In the rows, zero is written as 128.
One turn sends every row of this set to another row. A few are shown first. Where does it send the rows asked after them?
Z_455: [125  95 125 131 120 121  95 173 152 133 133 127 154 140 143  92 109 154]
Z_170: [109  99 138  98 147 137 108 116 146 123 119 130 147 116 148 111 122 149]
Z_34: [108 110 143 127 131 118 109 161 148 135 151 131 153 125 118 113 129 122]
Z_416: [ 87  68 146 107 127 124  95 153 154 132 133 122 135 119 152 130 108 134]
Z_719: [106  81 113 107 133 121  70 163 133 128 143 118 142 123 126 129 104 130]
Z_909: [125 100 153 119 123 148 118 128 137 121 144 137 166 136 145 122 109 145]
Z_530: [120  90 121 103 121 138 100 112 128 131 109 137 153 130 116 129 114 140]
Z_452: [105  81 124 125 119 131  78 160 130 136 137 124 154 140 131 113 135 107]
Z_832: [110  77 116 109 138 115  67 159 144 125 138 124 144 121 129 130 107 131]
Z_182: [111  84 113 107 152 125 111 136 128 120 138 123 136 124 159 139 104 133]
Z_624: [108  86 114 115 145 119 108 143 133 121 143 127 139 110 151 143 116 121]
Z_680: [127 101 113 111 130 130 117 119 114 138 124 140 154 130 135 122 120 117]
Z_356: [103  91 122 115 120 131  89 145 157 166 116 117 154 128 144 102  97 136]
Z_304: [132  82 129 111 112 135 102 129 126 106 119 141 147 142 126 121 123 152]
Z_423: [108  87 129 120 116 133  81 157 139 137 139 119 155 149 126 118 135 108]
Z_940: [121  94 146 112 125 111 107 137 140 116 117 142 159 144 139  90 105 156]
Z_936: [119  96 124 122 126 125 119 126 122 131 153 122 156 136 149 120 138 115]
Z_36: [105 109 151 113 120 126 105 170 147 139 145 128 166 132 126 103 125 133]
Z_401: [110 104 143  88 134 131 109 116 138 140 114 121 160 137 138 105 101 134]
Z_595: [126 100 134 122 114 149 122 132 139 142 132 130 153 122 147 133 134 145]
Z_206: [108  92 125 118 122 126 118 142 127 127 153 112 147 132 148 132 139 115]
Z_989: [109  98 145 101 122 127 109 123 141 143 108 130 159 143 133 103  87 139]
Z_130: [100  90 130 113 118 130  86 148 152 165 123 117 158 124 141  95 103 143]
Z_127: [114  74 117 140 121 103  88 155 120 120 140 122 148 128 134 109 103 141]
Z_288: [ 96  80 147  98 131 126  89 162 156 138 123 134 146 111 151 115 100 134]
Z_224: [ 93  98 116 109 116 119 105 145 134 139 102 117 138 141 131  95 114 120]
Z_276: [121  99 120 110 131 139 114 136 146 128 127 136 137 109 151 134 123 160]
Z_887: [123  77 117 100 125 124 112 133 112 113 131 127 143 140 154 128 117 152]
Z_952: [118  81 126 131 107 100  98 155 126 123 131 130 160 129 134 113  86 143]
Z_312: [ 90  92 110 121 120 129  96 142 126 144 121 115 133 141 128 105 108 112]
Z_106: [119  97 131 129 124 130  93 176 151 135 131 134 151 137 141  90 102 150]
Z_173: [127  93 146 113 131 120 108 138 136 107 127 148 168 143 152 103 104 149]

Z_304 turns into Z_595
Z_312 turns into Z_288
And these:
Z_130 turns into Z_719
Z_224 turns into Z_416
Z_624 turns into Z_940
Z_455 turns into Z_423
Z_401 turns into Z_182
Z_170 turns into Z_887

One turn sends every row of this set to another row. A few are shown first. Where does it send the rows asked after them?
Z_89: [135 168 125 126 125 111 142 138 117 149 127 128 116 129 132 129 142 134
 114 107 114]
Z_396: [127 162  92 136 151 128 130 121 116 131 115 127 114 142 133 124 129 137
 120 107 122]
Z_201: [111 123 124 148 139 132 145 102 147 125 129 144 130 133 134 128 139 132
 143  99 143]
Z_879: [134 123  88 125 137 161 127 120 125 139 146 142 115 118 128 133 130 147
 141 112 133]
Z_270: [133 155 102 115 155 126 142 152 131 134 130 131 107 124 140 136 142 147
 140 103 124]
Z_293: [143 150 139 140 148 137 145 115 128 134 121 152 118 138 125 110 145 130
 128 139 162]
Z_393: [134 141 134 108 139 143 145 117 148 136 145 127 126 139 115 140 100 130
 143 130 120]
Z_874: [150 131 129 120 108 127 132 135 148 134 148 144 137 145 132 126 128 145
 119 128 120]
Z_277: [129 164 129 118 152 133 107 126 113 142 149 140 117 150 129 127 128 128
 146 116 136]
Z_88: [130 139 120 126 138 124 135 117 129 139  96 146 118 128 131 125 142 136
 138 137  98]
Z_962: [123 132 114 134 152 126 124 136 104 151 114 140 101 124 136 121 127 129
 128 130 113]
Z_679: [134 155 107 110 122 107 133 136 122 144 118 117 127 139 137 132 141 138
 114 115 129]
Z_910: [147 116 120 104 131 137 141 100 135 141 122 128 130 123 131 138 110 135
 143 128 116]
Z_946: [148 175 130 126 139 123 140 133 127 138 125 132 130 135 135 126 143 145
 132 102 108]
Z_194: [121 128 132 138 145 146 157 110 138 130 115 141 135 130 109 125 137 116
 131 100 132]
Z_64: [153 127 107 126 146 169 133 128 127 137 138 146 140 125 130 125 126 146
 143 113 119]
Z_622: [133 128 132 121 140 125 129 114 139 136 163 135 105 132 141 137  99 137
 144 120 130]
Z_896: [129 163  97 116 161 139 141 145 124 132 118 124 118 139 122 130 130 136
 128 109 123]
Z_117: [134 138 118 138 105 127 123 111 143 133 150 143 116 142 124 124 125 143
 112 125 124]
Z_497: [125 123 137 115 143 138 155 133 136 136 138 137 125 127 106 133 141 115
 129  91 148]
Z_11: [118 154 125 129 146 117 122 133 138 135 146 153  98 135 148 133 139 137
 153 121 122]
Z_830: [146 120 129  97 140 136 139 122 135 141 135 122 132 137 125 136  95 132
 135 132 125]
Z_664: [138 116 124 131 138 134 141 101 135 139 123 131 116 125 132 128  99 137
 136 132 107]
Z_377: [143 135 115 100 138 127 116 116 112 144 101 130 136 139 128 123 139 135
 139 130 124]
Z_375: [120 131 152 151 146 133 139 126 129 139 138 129 127 142 115 115 122 131
 121  99 142]
Z_473: [152 136 131 132 141 157 140 144 130 142 158 155 128 124 131 127 124 139
 133 110 115]
Z_269: [138 150 137 146 147 145 148 115 125 142 117 147 120 131 126 114 146 137
 136 140 160]
Z_738: [141 115 145 132 145 129 132 113 131 130 124 131 145 143 129 113 132 141
 133  94 145]
Z_619: [126 138  92 115 126 158 127 123 135 137 150 132 119 136 107 135 124 140
 128 120 142]
Z_656: [138 135 129 121 143 131 148 131 133 139 121 141 112 129 127 120 148 143
 132 144 175]
Z_666: [145 138 131 132 142 129 144 115 130 133 120 152 124 134 141 116 150 136
 136 138 169]
Z_314: [138 137 131 123 140 130 152 133 129 143 125 148 117 124 135 124 152 133
 134 141 172]
Z_242: [153 119 129 128 121 136 143 149 135 143 143 150 125 120 136 124 129 141
 117 123 108]
Z_917: [135 148 138 132 145 143 157 133 126 149 122 145 120 128 121 122 147 129
 130 143 166]
Z_395: [139 141 132 135 145 134 140 116 133 135 123 145 118 131 135 115 149 147
 143 138 172]
Z_77: [130 164  98 120 134 112 122 120 123 131 130 124 123 149 144 130 135 139
 123 106 137]
Z_57: [131 170 135  98 135 130 128 129 137 139 132 140 126 146 113 137 142 124
 146 126 122]
Z_5: [144 142 136 111 139 140 132 101 134 138 159 135 121 136 126 139 103 126
 147 113 127]
Z_451: [134 101 133 120 140 122 141 124 130 135 131 136 121 120 130 125 144 134
 131  90 152]
Z_283: [126 124 125 119 131 129 143 110 137 146 152 137  96 112 130 144 110 130
 141 120 123]
Z_712: [131 143 121  99 153 131 128 150 133 136 116 133 136 151 131 130 127 135
 146 139 122]
Z_558: [139 118 128 126 138 133 140 108 118 149 139 134 104 115 128 130 102 125
 127 120 114]
Z_659: [135 143 136 131 145 136 151 130 127 140 120 145 108 131 116 115 145 131
 122 144 165]
Z_327: [148 154 113 122 146 123 141 136 129 134 115 134 123 124 148 128 146 156
 142 103 111]
Z_894: [108 116 125 124 135 126 146 130 153 130 131 127 139 142 132 134 133 137
 139 109 156]
Z_528: [127 134 100 129 113 145 130 110 135 135 131 131 121 139 105 125 122 140
 111 130 124]
Z_908: [107 111 134 137 137 129 151 140 136 145 122 123 127 133 118 125 125 132
 118 114 144]
Z_928: [123 142 119 118 128 114 120 121 114 150 132 145  89 116 130 133 149 127
 135 117 126]

Z_659 turns into Z_314
Z_277 turns into Z_57
Z_558 turns into Z_283
And these:
Z_201 turns into Z_375
Z_396 turns into Z_89
Z_528 turns into Z_242

One turn sends every row of this set to another row. A few are shown first. Where does it send the rows asked after them?
Z_785: [108 135 149 134  95 102 119 145 163 107  95 114 158 125 137 115  84 133
 115 150 139 166 150 103 141 129  78 133 119 113 135 114 163 105 113]
Z_431: [109 124 122 144 108 110 133 149 128  91 113 140 143 116 142 126 113 117
 105 135 116 169 140 161 136 137  89 121 115 130 139 116 137 130 121]
Z_975: [105 142 116 141 102 111 129 151 124 102 119 133 157 122 149 134 117 114
  93 137 113 179 138 150 146 150 102 122 113 127 128 130 122 123 125]
Z_613: [102 163 143 141  98 123 117 135 140 118  92 121 141 129 118 138 107 102
 124 146 145 163 161 119 154 149  92 129 108 132 112 128 154 100 152]
Z_184: [ 95 127 124 128 117 133 114 133 112 112  92 118 133 129 115 142 109 124
 125 133 132 145 132 124 136 142 130 130 124 111 111 129 123 131 133]
Z_809: [ 99 140 149 131  89 104 120 144 149 116  89 106 160 115 145 122  82 136
 118 148 149 164 151 101 138 131  82 135 118 110 122 110 147 104  97]
Z_223: [ 99 133 114 143 111 121 124 149 131  99 120 137 151 100 141 133 117 104
 101 142 117 167 149 149 140 145  98 145 115 132 136 127 133 121 128]
Z_823: [109 160 139 149 108 131 117 144 144 112 106 123 143 140 136 134  86 113
 125 139 139 160 152 126 162 157  87 116 103 133 104 125 163 110 148]
Z_341: [108 131 122 119 117  86 130 150 125 116  88 136 167 110 137 121  77 144
 133 145 150 141 133 118 136 117 112 117 127 118 109 106 132 121 144]
Z_436: [115 143 137 136 131 120 120 140 127 129  96 157 110 118 137 139  82 126
 115 157 146 142 133 101 154 132 121 137 125 125 141 126 133 106 114]
Z_684: [104 153 161 136  91  95 134 141 154 109  99 112 150 108 141 120  88 135
 119 149 147 157 150 100 148 137  88 137 120 110 129 114 151 109  98]
Z_367: [107 174 136 142 102 123 107 149 144 110  96 124 137 130 148 133  95 110
 120 158 152 167 147 121 162 150  94 108 106 122 102 131 162 115 141]
Z_246: [ 88 136 142 137 117 131 126 130 118 103 102 117 139 138 130 150 109 132
 119 135 125 138 121 129 142 132 117 113 118 104  99 134 127 129 129]
Z_16: [ 97 137 158 146 113 104 131 151 111 124 101 139 129 117 133 130 111 132
 126 170 149 163 129 128 147 108  91 146 114 145 110 121 149  96 129]
Z_383: [ 87 131 132 131 129 132 110 158 139  84 105 134 147  93 136 128 101 136
 121 160 142 137 122 132 145 139  93 147 122 134 131 141 143 110 101]
Z_250: [ 91 138 133 127 126 130 120 160 136  95  94 145 149 100 144 139  96 140
 117 166 139 148 121 145 154 136  83 145 116 131 115 137 151 104  95]
Z_574: [ 97 140 122 133 123 133 104 161 134  97  93 143 146  99 135 139 101 138
 124 173 142 141 118 132 151 141  86 145 120 137 122 130 146 105  98]
Z_144: [102 139 161 138 123 109 144 147 120 127 101 140 135 121 143 134 101 137
 130 164 144 169 136 121 155 110 100 145 104 144 105 127 148  90 130]
Z_171: [126 145 127 119  97 108 140 138 158 121 121 146 152 101 140 129 102 122
 121 140 136 153 120 134 151 112 105 154 137 124 115 107 131 135 114]
Z_846: [112 136 134 132 132 126 125 142 135 122  94 158 113 126 140 142  76 138
 118 150 144 139 134 112 166 137 126 136 123 126 126 125 134 111 105]
Z_132: [118 163 143 138 102 119 119 146 135 108  96 114 149 130 133 135 105 107
 119 136 129 173 151 119 165 157  96 106 113 127 115 133 151 102 149]
Z_517: [110 142 120 118 113 104 126 141 128 120  90 134 167 124 125 130  78 149
 133 149 152 141 134 126 132 108 111 112 125 105 112 106 138 117 144]
Z_956: [130 145 139 125 101 105 120 145 166 119 121 135 152  90 147 129  93 117
 117 146 140 152 128 137 157 111 103 136 135 123 117 113 121 133 108]
Z_123: [ 90 135 131 140 114 125 117 143 117 106  92 106 131 130 140 140 109 143
 121 145 126 151 115 114 147 123 122 113 122 111 100 135 127 139 132]
Z_878: [110 143 150 128  87 106 138 133 156 114  94 113 157 110 132 125  86 138
 110 151 149 164 144 107 144 143  89 146 121 106 134 111 158 105 104]
Z_230: [116 127 129 137 115 135 117 140 123 106  85 116 149 136 117 149 113 138
 134 138 126 152 124 113 144 143 122 117 116 113 107 119 124 136 123]
Z_460: [113 138 124 109 113 103 140 145 120 110  89 136 169 111 128 117  88 152
 147 146 149 140 139 115 140 126 106 130 129 106 115 108 145 121 140]
Z_143: [102 143 121 107 110  96 134 147 125 107  88 132 161 117 141 124  74 145
 150 147 148 142 128 112 134 123 112 126 126 114 119 109 133 115 137]
Z_593: [103 127 128 136 118 129 136 149 131  95 127 136 158 119 162 138 106 110
 104 149 120 176 144 140 142 146 105 128 106 131 140 127 122 121 129]
Z_80: [127 149 126 129 101 102 137 150 152 121 126 132 155  90 146 133  92 121
 121 147 141 152 116 140 153 119 111 144 133 130 110 105 132 134 108]
Z_560: [ 92 145 146 142 105 112 133 150 117 127 115 139 136 123 139 129 100 127
 130 167 150 159 141 130 144 112  89 151 103 142 111 121 143  82 137]
Z_580: [122 172 141 138 106 119 126 132 143 123  93 132 147 127 128 141  98 103
 120 147 133 172 148 121 146 144  82 111 100 115 117 131 150 102 145]
Z_404: [129 134 137 124 107 114 130 156 155 125 123 136 160 100 142 129 103 118
 105 152 135 156 128 131 149 115 105 136 135 118 117 112 122 145 104]
Z_335: [109 140 142 139 127 123 126 147 127 130  99 150 122 123 129 148  80 119
 109 149 156 135 131  99 158 140 130 140 130 123 121 123 136 113 117]
Z_573: [102 129 114 143 109 115 131 152 133  94 119 135 138 111 173 127 108 116
  97 160 121 170 143 140 150 136 110 115 112 129 140 120 129 118 130]
Z_456: [104 143 121 131 111 130 113 133 117 102  98 112 141 141 130 137 116 132
 129 121 124 151 129 130 142 137 125 106 123 114 107 128 127 123 126]

Z_404 turns into Z_517
Z_580 turns into Z_431
And these:
Z_975 turns into Z_456
Z_341 turns into Z_809
Z_171 turns into Z_460
Z_846 turns into Z_144
Z_184 turns into Z_613
Z_123 turns into Z_367
Z_436 turns into Z_16
Z_560 turns into Z_383
Z_823 turns into Z_593
Z_143 turns into Z_684

One turn sends every row of this set to another row. A few are shown first. Where does it send the rows asked after them?
Z_195: [105 146 138 113 134 114 141 132 138 110 137 115 132 131 117 102 122 132
 137 127 117]
Z_427: [111 153 133 108 134 114 128 121 135 113 134 112 135 135 115 109 123 133
 143 129 116]
Z_617: [108 150 125 114 132 114 144 130 142 115 136 104 134 126 104 120 121 135
 136 127 129]
Z_886: [105 150 133 114 134 112 144 126 131 114 141 120 141 137 114 111 117 136
 135 123 123]
Z_783: [108 106 122 150 114 109 117 112 124 140 111 135 126 123 137 154 103 106
 127 121 125]
Z_59: [125 120 114 134 125 151 147 111 117 149 133 115 115 137 124 124 132 103
 111 144 123]
Z_263: [115 103 119 124 138 140 122 132 132 144 139 109 113 126 121 102 115 109
 107 141 116]
Z_109: [ 91 124 113 133 142 100 113 139 142 126 124 132 130 145 134 131 124 125
 119 116 124]
Z_189: [ 93 122 114 135 136 101 115 140 145 124 118 129 119 143 144 126 132 122
 123 123 119]
Z_330: [112 118 122 148 114 113 104 109 125 137 108 135 119 121 131 156 114 101
 136 127 122]
Z_743: [131 107 110 124 126 130 132 119 131 149 134 114 109 144 135 112 123 108
 107 149 124]
Z_804: [127 104 111 126 126 133 134 117 127 152 134 111 106 136 139 114 120 106
 109 148 120]
Z_893: [126 138 146 127 109 124 132  99 118 128 122 118 132 112 109 134 102 112
 150 132 118]
Z_737: [ 97 133 110 130 139 102 101 131 141 124 119 128 123 144 136 131 135 124
 128 124 119]
Z_315: [124 132 142 130 106 121 148  98 113 127 128 122 137 115 117 135  93 117
 143 127 124]
Z_579: [101 143 139 107 132 119 144 137 134 113 138 116 133 131 114 111 117 139
 132 127 124]
Z_264: [109 149 144 107 140 120 148 128 139 121 136 111 134 137 120 118 125 135
 133 124 121]
Z_578: [112 118 122 132 137 159 136 126 122 141 138 113 121 126 106 112 127 105
 109 138 119]
Z_676: [121 134 149 131 106 131 148 105 117 122 125 120 132 109 114 129 103 112
 146 130 120]
Z_592: [109 110 124 153 109 117 122 112 125 137 106 134 119 121 141 153 115 101
 131 126 122]
Z_678: [126 119 113 136 124 152 142 111 122 148 128 117 118 142 122 126 133 103
 107 143 125]
Z_744: [128 132 154 123 111 122 150 106 117 133 133 123 123 109 118 139 100 115
 142 132 126]
Z_238: [108 108 124 146 109 117 125 117 123 140 108 133 118 124 144 162 111 110
 127 127 129]
Z_285: [111 110 111 149 110 110 116 114 132 135 111 120 118 112 134 158 106 114
 130 128 132]
Z_86: [118 132 148 127 104 134 151 108 113 126 126 120 133 111 114 138 101 118
 140 130 127]
Z_594: [ 90 124 119 133 146 116 112 138 140 126 121 125 123 140 145 135 132 133
 116 117 124]
Z_129: [ 92 124 104 132 139 103 113 140 151 123 119 113 124 133 129 137 126 131
 121 122 129]
Z_774: [121 104 122 124 133 139 121 130 133 140 141 111 114 129 117  98 114 111
 107 144 120]
Z_596: [ 91 119 116 125 136 103 117 146 144 127 121 127 120 144 143 134 126 130
 118 124 126]
Z_838: [108 107 129 149 116 119 112 117 119 137 120 136 112 113 143 155 108 112
 126 126 129]
Z_662: [125 136 132 130 105 120 148 103 122 126 127 110 127 106 110 142 101 120
 144 135 132]
Z_402: [116 117 124 136 131 161 131 122 123 139 135 115 124 127 104 112 123 106
 107 139 121]

Z_330 turns into Z_893
Z_744 turns into Z_264
And these:
Z_579 turns into Z_596
Z_195 turns into Z_189
Z_886 turns into Z_109
Z_129 turns into Z_285
Z_59 turns into Z_578
Z_743 turns into Z_678

One turn sends every row of this set to another row. A few are shown first. Where does it send the rows asked after them?
Z_342: [126 133 106 123 129 139 127 107 138 143 135 157 139 138 111 139 142 116
 147 144]
Z_701: [116 120 131 129 143 134 141 126 110 128 130 120 121 128 133 154 116 105
 122 123]
Z_953: [143 141 123 122 134 136 128  99 131 137 146 166 125 122 111 139 131 116
 135 143]
Z_859: [130 133 144 107 142 152 115 110 129 114 100 140 134 135 139 119 122 146
 128 156]
Z_303: [131 123 109 135 141 147 129 119 141 131 112 134 104 156 121 136 150 121
 147 127]
Z_309: [127 151 115 150 138 128 137  84 134 149 124 133 119 144 129 132 131 126
 133 138]
Z_426: [131 123 135 133 130 143 137 100 109 144 112 149 120 145 133 118 138 112
  90 144]
Z_469: [123 139 140 107 125 157 106 127 144 133 115 135 146 130 123 141 145 111
 120 117]
Z_298: [125 114 126 130 130 139 134 106 112 148 109 144 113 149 136 111 146 109
 101 141]
Z_325: [131 136 143 116 141 155 118 109 113 132  99 114 115 116 145 106 116 115
 128 135]
Z_699: [150 138 123 146 150 139 137 106 134 123 116 132 108 148 131 145 142 135
 123 126]
Z_963: [149 135 122 130 141 114 130  99 127 137 145 148 123 124 127 141 141 131
 128 138]
Z_492: [117 127 142 119 131 165 116 113 111 136  95 108 138 124 131 120 119 123
 132 142]
Z_328: [110 150 151 125 143 139 100 106 136 148 129 125 109 118 135 133 131 144
 113 143]
Z_655: [130 130 138 103 145 147 113 113 132 115 100 140 122 136 144 110 125 141
 134 153]
Z_163: [ 94 151 133 119 138 155  97 113 149 152 119 133 117 132 129 125 133 128
 129 144]
Z_275: [104 152 149 116 138 153  98 108 141 149 129 139 106 118 123 128 125 128
 122 146]
Z_70: [117 137 110 138 133 132 130  93 136 155 127 138 105 142 119 123 135 113
 151 139]
Z_301: [124 116 139 129 122 152 134 103 106 147 115 150 124 143 119 123 136 110
  97 149]
Z_625: [150 136 142 138 139 156 135 104 125 122 128 145 109 134 106 156 128 131
 122 136]
Z_99: [141 134 149 108 135 133 107 125 137 131 123 127 122 117 138 134 148 118
 113 111]
Z_108: [110 127 122 132 143 141 143 127 117 129 122 122 133 138 134 154 116 102
 123 123]
Z_3: [126 122 148 103 137 152 111 114 124 117 105 137 131 131 130 122 124 148
 134 159]
Z_381: [133 127 106 132 136 118 128 107 135 143 134 141 136 139 127 140 151 132
 140 139]
Z_693: [122 120 142 116 135 152 115 115 109 137  99 102 121 119 139 113 124 123
 134 138]
Z_445: [119 107 130 125 122 147 131 109 109 151 113 146 117 147 122 117 145 107
 107 147]
Z_400: [138 148 148 104 133 152 109 122 142 128 121 143 130 118 128 134 138 106
 113 114]
Z_255: [126 126 140 110 128 139 106 131 139 136 117 120 139 128 132 141 156 122
 121 114]
Z_52: [100 149 135 128 142 140 100 111 145 151 118 119 120 133 140 130 139 143
 120 141]
Z_494: [119 130 128 136 124 137 128  92 124 155 138 140 106 129 101 137 128 118
 147 147]
Z_616: [129 143 134 148 130 134 135  82 122 149 135 135 122 131 111 146 123 132
 129 146]
Z_254: [131 120 128 127 130 164 127 117 131 131 124 147 104 142  95 147 137 116
 146 138]
Z_208: [118 126 129 123 144 139 141 127 114 128 131 131 112 125 131 145 111  92
 125 123]
Z_409: [112 133 120 126 144 147 142 126 121 127 122 133 124 135 132 145 112  90
 127 123]
Z_244: [125 142 143 118 136 169 119 108 115 131  95 119 133 121 136 113 111 115
 125 140]
Z_876: [125 118 142  99 139 147 109 117 127 119 104 137 120 132 135 113 128 141
 141 156]

Z_876 turns into Z_655
Z_953 turns into Z_342
And these:
Z_325 turns into Z_244
Z_445 turns into Z_298
Z_108 turns into Z_701
Z_254 turns into Z_303
Z_52 turns into Z_328
Z_70 turns into Z_309
Z_400 turns into Z_469

